Small tables with named rows and columns. After each table, cells are looked up by row and column.

Neba =
	Dipaka	Rami	Koz	Nak	Fura	Fatozes
Mav	0.52	0.28	0.84	0.68	0.33	0.95
Tolav	0.38	0.45	0.31	0.30	0.11	0.09
Loz	0.21	0.23	0.24	0.80	0.96	0.24
Bubani	0.38	0.26	0.33	0.40	0.04	0.09
Lukoga	0.56	0.48	0.52	0.59	0.42	0.91

Koz of Bubani is 0.33
Fura of Mav is 0.33
Dipaka of Mav is 0.52
Nak of Loz is 0.80
Dipaka of Lukoga is 0.56
Dipaka of Tolav is 0.38
Dipaka of Loz is 0.21
Fura of Bubani is 0.04
Rami of Bubani is 0.26
Koz of Lukoga is 0.52
Koz of Loz is 0.24
Fura of Tolav is 0.11
Fatozes of Bubani is 0.09
Rami of Mav is 0.28

Guvi =
         Rumidu   Gul  Zuvo   San  Laloler  Populib
Susobet    6058  5772  5779  5920     5777     5863
Pul        2131  9318  9544  5636     8819     7193
Tulo       6317  6082  6095  6206     6082     6159
Zuf        6278  6098  6112  6195     6095     6159
Keveruk    6839  1457  1288  4215     1832     3048
Buzu       6145  5873  5875  6009     5878     5957
Tuz        6306  6066  6073  6188     6067     6143

What is the Rumidu of Buzu in Guvi?
6145
What is the Laloler of Tuz in Guvi?
6067
What is the Populib of Buzu in Guvi?
5957
What is the Zuvo of Tulo in Guvi?
6095
What is the Populib of Tulo in Guvi?
6159
What is the Rumidu of Tuz in Guvi?
6306
What is the Gul of Keveruk in Guvi?
1457
Which row has the largest Zuvo? Pul

Linil.tsv
	Kemo	Gor
Zerif	68232	24753
Netuku	72866	27586
Mitavob	75392	28740
Vef	20816	52947
Deg	35701	15972
Sig	26921	14143
Kovaz	4866	29145
Faf	14568	15807
Nonopo	16299	41829
Nenezav	7356	10817
Megas	12323	31406
Fup	6813	17742

What is the Gor of Sig in Linil? 14143
What is the Kemo of Mitavob in Linil? 75392
What is the Kemo of Megas in Linil? 12323
What is the Gor of Nonopo in Linil? 41829
What is the Gor of Nenezav in Linil? 10817
What is the Gor of Deg in Linil? 15972
What is the Kemo of Zerif in Linil? 68232
What is the Gor of Zerif in Linil? 24753
What is the Gor of Megas in Linil? 31406
What is the Kemo of Deg in Linil? 35701

Niki =
	Fezamem	Pul	Kenavo	Posemin	Vokovem	Venizab	Luzanum	Nelobu	Dab
Luverak	83	161	169	160	119	131	212	100	222
Fer	235	233	75	96	154	185	142	112	177
Govim	66	132	144	189	151	107	151	125	231
Fus	62	141	164	225	166	98	160	143	183
Bif	157	234	136	59	158	164	169	106	242
Lepa	70	200	192	187	202	114	186	185	245
Moza	148	233	119	62	146	189	169	150	255
Mibotu	41	139	153	197	157	127	174	111	206
Dofode	66	149	141	191	126	102	181	215	238
Dode	71	193	177	153	89	123	235	141	232
Kep	177	197	78	67	181	179	135	141	238

Mibotu, Venizab -> 127
Moza, Venizab -> 189
Fer, Venizab -> 185
Dofode, Pul -> 149
Kep, Venizab -> 179
Dode, Nelobu -> 141
Dode, Kenavo -> 177
Mibotu, Vokovem -> 157
Luverak, Kenavo -> 169
Row with the largest Posemin: Fus

Tamu:
fields: Fita, Lis, Doso, Lelon, Puledu
Rugelu: [154, 151, 150, 152, 153]
Bebe: [164, 164, 164, 160, 163]
Buf: [163, 164, 163, 159, 163]
Levozut: [59, 77, 111, 220, 103]
Kefizu: [160, 161, 161, 158, 160]
Modafa: [169, 159, 137, 64, 141]

Doso of Buf is 163
Puledu of Modafa is 141
Lis of Bebe is 164
Fita of Kefizu is 160
Lis of Rugelu is 151
Fita of Rugelu is 154
Puledu of Rugelu is 153
Puledu of Kefizu is 160
Lelon of Levozut is 220
Lis of Levozut is 77
Fita of Bebe is 164
Lelon of Modafa is 64
Doso of Rugelu is 150
Lis of Modafa is 159
Fita of Buf is 163
Lelon of Rugelu is 152
Lelon of Bebe is 160
Lis of Kefizu is 161
Lelon of Buf is 159

Vofize
|  | Pirumu | Lazas | Beru |
|---|---|---|---|
| Gonena | -0.4 | -0.2 | 0.2 |
| Folof | 0.3 | 0.2 | 0.7 |
| Vut | 0.7 | -0.3 | -0.5 |
| Damatap | -0.2 | -0.1 | 0.4 |
| Vogod | 0.7 | -0.3 | -0.6 |
| Sefigo | 0.2 | -0.1 | 0.3 |
| Korob | -0.4 | 0.3 | -0.3 |
| Zefof | 0.5 | 0.5 | 0.6 |
| Virodo | 0.1 | 0.1 | 0.1 |
| Guv | 0.1 | 0.2 | -0.1 |

Lazas of Sefigo is -0.1
Pirumu of Folof is 0.3
Beru of Zefof is 0.6
Pirumu of Virodo is 0.1
Beru of Guv is -0.1
Lazas of Gonena is -0.2
Lazas of Damatap is -0.1
Beru of Sefigo is 0.3
Beru of Korob is -0.3
Pirumu of Vogod is 0.7
Which row has the largest Lazas? Zefof

Kad.csv
,Nofigek,Viza,Kigagul,Vitez,Zin,Dez,Vufozi
Gelur,-71.623,-29.971,2.002,-79.105,-63.013,33.377,-86.673
Basotif,-8.228,-3.180,0.507,-9.254,-8.685,4.216,-10.776
Malufod,-52.852,-11.038,27.918,-56.033,10.470,62.826,-41.596
Napiva,-82.970,-27.999,18.485,-90.138,-37.428,62.025,-86.353
Mufuto,60.276,9.110,-41.032,62.609,-36.910,-84.977,37.004

Basotif, Dez: 4.216
Malufod, Zin: 10.470
Gelur, Vufozi: -86.673
Mufuto, Vufozi: 37.004
Gelur, Nofigek: -71.623
Malufod, Vufozi: -41.596
Mufuto, Viza: 9.110
Mufuto, Zin: -36.910
Malufod, Nofigek: -52.852
Malufod, Vitez: -56.033
Basotif, Viza: -3.180
Mufuto, Dez: -84.977

Fanev =
          Tol  Nonet  Mibe   Gov  Saruv  Sudami  Ribedo
Nepatu   1991    267  2316  2277   2024    2090    2296
Daz      1945    632  2279  2251   1118    2044    2257
Vif      1718   5950  2056  2070    293    1828    2040
Rutif    1919    535  2240  2213   1247    2026    2227
Bimukis  2065    458  2373  2315   4286    2168    2361
Rof      2155    817  2458  2381   6557    2251    2442
Rega     1832   1780  2158  2148    481    1942    2145
Sapil    2080    491  2386  2325   4483    2186    2378
Gaz      1850   1884  2185  2174    454    1952    2163
Filak    1749   5752  2097  2108    283    1852    2072
Voz      2027    261  2348  2301   2845    2125    2329
Kud      1766   3427  2097  2099    262    1872    2078
Ketegub  1988    244  2304  2263   2391    2093    2292
Zasim    1655   9537  2007  2037    559    1759    1982

Sudami of Voz: 2125
Mibe of Gaz: 2185
Gov of Bimukis: 2315
Sudami of Rega: 1942
Gov of Rutif: 2213
Nonet of Ketegub: 244
Nonet of Filak: 5752

Veper =
         Golunof  Tuf  Rigaro  Bapab  Kufaso  Bak  Pala  Duvopu  Zafidit
Lak          187  192     273    281     223  416   168     178      232
Nubal        -52  253     274    306     184  477   239     337      384
Getib        437   42     551    455     272  372   566     -15     -824
Zimu         193  391     480    160     240  454   563      97      274
Mutuzag       98  251     259    291     214  364   258     306      323
Fon          221  261     261    266     266  301   256     279      289
Divitil      262  291     288    233     269  220   129     118      128

What is the Bak of Mutuzag in Veper? 364
What is the Golunof of Zimu in Veper? 193
What is the Golunof of Getib in Veper? 437
What is the Rigaro of Divitil in Veper? 288
What is the Golunof of Lak in Veper? 187
What is the Rigaro of Getib in Veper? 551
What is the Bak of Fon in Veper? 301
What is the Zafidit of Mutuzag in Veper? 323
What is the Bapab of Nubal in Veper? 306
What is the Kufaso of Divitil in Veper? 269
What is the Rigaro of Zimu in Veper? 480
What is the Bak of Lak in Veper? 416
What is the Zafidit of Lak in Veper? 232

Mipupo =
          Bil  Ketet
Fip      6221   1979
Busigud  6892   4960
Ven      5868   8117
Tedo     9233   4924
Suro     9684   6754
Mozanod  8981   7709
Dom      7242   7868

Ketet of Dom: 7868
Bil of Fip: 6221
Ketet of Busigud: 4960
Bil of Mozanod: 8981
Bil of Tedo: 9233
Ketet of Suro: 6754
Bil of Suro: 9684
Bil of Ven: 5868
Ketet of Ven: 8117
Bil of Dom: 7242
Ketet of Fip: 1979
Ketet of Tedo: 4924
Bil of Busigud: 6892
Ketet of Mozanod: 7709
Row with the largest Bil: Suro

Siruveb
|  | Zelok | Zurepa |
|---|---|---|
| Zot | -7.4 | 5.5 |
| Rofega | 6.6 | 7.2 |
| Kolezo | -3.6 | -2.3 |
| Donama | -8.8 | -3.8 |
| Zutinaz | -5.1 | 5.5 |

Zelok of Donama = -8.8
Zurepa of Donama = -3.8
Zurepa of Rofega = 7.2
Zelok of Zutinaz = -5.1
Zurepa of Zot = 5.5
Zelok of Kolezo = -3.6
Row with the largest Zelok: Rofega

Donit:
	Dutegal	Gab	Fafavi	Nedeneg	Pog	Sezut	Ridune	Fiko
Budupo	66755	66592	-29909	-34605	31603	21393	10374	30115
Ferab	44470	66953	-53684	-27762	10214	13135	-16353	23599
Momir	48441	30147	-16387	-30203	21416	16678	24285	30918
Zazusuf	75596	57753	-636	-33337	45088	20715	-11008	29191
Zekifus	73609	22252	-23495	-62578	10859	26589	-6670	30737
Bazifu	74110	84187	-51092	-57584	12774	10337	33513	38198
Fegumak	67432	59497	-21884	-71850	19212	4835	4155	37594
Pimul	65708	63484	-37284	-32968	37933	31071	8069	23459
Pak	78196	24417	-84005	-45499	-4328	13612	-9429	19703
Suleke	72816	75835	-30789	-34663	33569	17352	-618	36379
Zodoku	78301	40998	30827	-21039	57206	22579	-31160	27298
Val	59507	83529	-33957	-65422	35432	7741	8538	32867

Zazusuf, Ridune: -11008
Zodoku, Fafavi: 30827
Zekifus, Ridune: -6670
Momir, Dutegal: 48441
Pak, Fafavi: -84005
Zodoku, Dutegal: 78301
Budupo, Fiko: 30115
Ferab, Fafavi: -53684
Zekifus, Sezut: 26589
Pimul, Ridune: 8069
Bazifu, Nedeneg: -57584
Bazifu, Gab: 84187
Momir, Ridune: 24285
Val, Fafavi: -33957
Zazusuf, Gab: 57753
Budupo, Dutegal: 66755
Momir, Sezut: 16678
Row with the largest Fafavi: Zodoku

